rotation steps, each row followed by its count of steps:
The counts run from 0 to 159.
[137 170 128 135 113 170 140 186 101 113 162 153 128  88 145 182 166 176
 141 141 124 117 110 124 170 143 127  83 113 136 156  74  79 146  90 140
 168 140 119 153 100 148 129 151 133 103 145]	22
[136 101 102 146 156  98 148 126  95  92 146  99 130 117 134  98 140 175
 128 149 175 109 133 144  64  73 106 131 122 139 131  94  78 178 130 148
  99 142  99 137 148 122 146 110  74 134 166]	128
[101 136 142 139 182 139 116 101  95 132 111 107  80 124 119 138  74 159
 173 148 126 139 130 187 131 130 104 101 158 106 109 113 128 130 137 169
 114 109 128 113  94 127  67 113 180 184 159]	14
[ 85 126 147 141 119 158 129  82 152 101 147 117 157 135 146 164 167 152
 100 124 116 176 182 123  90  92 143 135 172 107 145 140 160 145 115 126
 154 129 139 178 111 145 128 116  97 156 124]	6
[ 95 160  93 148 138 154 155 155 107 113  98 127 116 150 114 179 130  99
 138 155  97  99 119 176 118 170 121  92 165  73 134 121 186 159 135 146
 105 121 127 103  78 161 127 133 102 130 170]	141
[110 124 133 187 129 122 161 178  89 114 152 106 110  91 113 132 174 168
 153 126 153 100 137 120 162 123 128 113 139 133 142 122  74 186  93 115
 144 136  61 113 138  97 157 117 121  83 135]	11
[154 127 123 102 107 108 100 142 189 210 151 118 152 125 187 135 108 164
 144 151 179 117 159 153 140 109 117 117  96 158 123 126 114 155 129 124
 125 112 168  87 156 150 133 132 111 124 101]	59
[104 146 157 171 129 161 127 116  98 147 142 133 139 100  96 133 158 194
 168 159 116 138 138 135 143 137 134 125 169 152 154 108  89 142  80 166
 166 154  82 124  92 122 133 100 140 102 172]	72
[110 135 167  91 125 165 140 104 149  80 164 166 145  73 131 185 166 172
 101  80  97 164 147 117 127 127 142 125 121  90 170 121  99 130  97 124
 179 120 134 157 106 116 115 118 149 146 126]	134
[ 91 109 140 124 134 135 142  75 183 114 127 116 176 107 156 140 141 129
  91 108 131 161 178 127 123 101 128 130 150 122 138 158 179 154 130 153
 141  94 137 141 128 124 162 132 100 158 106]	7
[147  91 101 141 113 135 127 115 145 106 165 123 122 131 148 173 168 122
 127 146 146 104 158 140  72  79 118 134 134 104 142 107 127 176 113  76
 116 168 172 124 140 157 110 123  61 148 140]	117
[108 190 108 147 129 131 109 135 145 187 136 159 116 143 121 168 101 134
 155 163 139 107 109 176 152 186  92 116 125  96 147 122 149 160 123 122
 132 138 136  92 109 135  73 172 119 136 120]	81
[ 96 152 113 141 152 133  94 109 117 158 108 112  84 145 151 148 101 177
 159 146 164 142 119 181 156 114 100 122 143 141 101 130 178 129 138 112
 107 122 132 103 100 146  78 143 140 186 153]	92
[122 122 143 100 166 161 100  83 101  95 156 155 134 145 146 113 125 196
 121 118 109 155 152 116  51 108 120 181 124 114 135 109  91 147 142 144
 122 148 134 160 120 121  90 101 123 179 163]	16
[120 159 121 136 137 125 126 142 179 179 143 151 117  73 150 140  93 166
 111 150 147 136 122 144 163 165  97 117  92 151 143 128 104 144 121 189
 122 111 171  80 115 164 152 189  93 119 138]	109
[108 151  76 137 157 112 145  99 121 125  91 139 151 125  88 105 128 143
 122 132 154 118 119 173 107 158 108  95 146 117 137 120 170 165 133 168
  92 122  84 105  89  96 151 138 109 165 163]	130
[146 121 155  49 139 100 133 120 175 132 129 126 153  86 173 150  80 131
 127 104 134 142 162 155 129 127 135 100  94  99 142 116 104 151 133 154
 140  73 163 110 140 126 138 145 125 134  79]	136
[116  71 159 154 170  98 126 106 128 141 163 102  91  88 165 125  83 143
 153 137 134 136 180 146 127 105 106 151 121 118 100 136  72 142 115 138
 120  94 149  97 147 121  93  88 138 154 121]	126
[137 126 132 133 114  89 130 151 161 224 125 121 103 112 142 124 132 145
 159 137 174 105 157 158 165 145 115 132 129 162 123 159 131 162 107 103
 120 118 121  57 138 121 157 108 128  97 111]	148
[110 179 142 134  99 193  91 139 108 139 155 146 145 159 161 200 148 176
 145 150 107 171 145 131 116 129 137 153 150 125 149 120 125 146 109 137
 173 156 152 163 103 177 109 126 117 130 143]	83
[ 99 163 137 156 140 174  97 121 134 139 134 141  83 152 183 155 110 145
 113 125  86 143 143 119 121 169 123 163 108 124  94 144 155 138 144 129
 139 126 180 120 110 193  77 152 131 165 138]	143
[125 102 111 171 122 128 148 194  96 109 158 104  93 112 156 151 182 143
 140 112 156  66 117 113 129 131 123 124 130 110 120 123 121 180 107  81
 121 157 105  95 141 130 152 106  73 106 153]	89
[ 90 138 139 166 113 176  99 100 119 128 161 133 139 164 158 162 161 153
 116 151 115 144 159 124  88 104 147 152 169 122 116 135 157 145 117 101
 162 160 135 165 108 167  78 112 129 164 144]	5
[113 169 138 134 154 168 107 150 102 135 125 178  96 150 145 129 148 163
 137  87  94 108 118 117 102 205 127 176 110 120  96 137 144 153 148  99
 127 142 147  86  90 138  71 114 151 146 161]	54
[ 94 118 137 122 185 149 135  83 142 103  99 117 124 138 167 112  99 149
 108 133 124 130 173 140 113 127 135  95 149 138  88 126 181 143 151 150
 115  87 148 117  95 144 105 109 165 191 126]	153
[129 127  65 153 152 106 163 123 104 102 121 118 152 121  97  96 147 167
 129 147 166 117 120 162  77 109 111 108 140 133 160 100 141 185 140 172
  74 147  83 134 126 106 159 136  68 142 166]	129
[117 168 133 107 125 180 147 175 105 108 136 114 136 108 157 213 134 159
 149 117 114 146 110 142 161 118 141  60 148 100 154  83 124 150 109 142
 154 115 127 161  93 151 157 148 135 116 122]	23
[ 84 157 124 149 120 168 117 154 113 142 138 113 121 133 171 141 180 228
 118 106 149 161 121 106 151 105 137 135 126 189 117 142 145 148 122 117
 159 138 115 153 122 162 144 162 133 140 150]	33
[144  63 143 149 141 102 140 117 118 139 180 137 112 104 127 126 149 140
 134 157 140  78 188 128  97  96 130 135 156 129 114  92  75 168 101  98
 128 148 145  99 145 131 109  69 131 125 140]	38
[135 160 167  77 147 158 114 143 116 129 110 106 134 156 212 155  64 124
 157 116 102 130 148 170 119 143 133 122 130  97  90 121 146 141 155 139
 110  79 150 122 127 149 119 102 168 152 111]	25
[107 106 171 107 172 165 151  95 134 100 109 130 131  88 126 166 104 137
 129 121  93 152 156 150 127 146 148  96 160 116 140  94 139 120 111 186
 132  82 154 115  70 136 136 112 164 151 146]	74
[118 109 153  95 190 153 155  94 141  94 116 129 128  75 158 123  75 141
 119 107  91 122 161 133 118 150 146 116 117 123  92 104 114 121 130 183
 123  72 174 102  87 140 114 105 175 170 131]	75
[ 83 123 142 161 169 148 137 115 107 135 121 120  99 129 151 138 116 108
 117 141  89  96 175 140 146 163 131 116 159 110  73 149 178 146 136 123
 120 106 138  97  97 148  82 105 178 159 126]	64
[116 156 136 138 129 156 100  93 129 138 148 130 150 166 142 113 161 207
 135 125 140 164 162 115  63 106 130 174 157 149 115 127 142 141 138 108
 147 153 126 158 122 135 104 104 139 173 139]	94
[ 98 122 125 163 144 126 166 166  85 100 136  91 103  88  90 147 138 153
 155 123 141 123 104 164 159 119 116  80 161 115 140  92 133 157  95 123
 137 124  69 101 103  96 154 107 133 116 139]	12
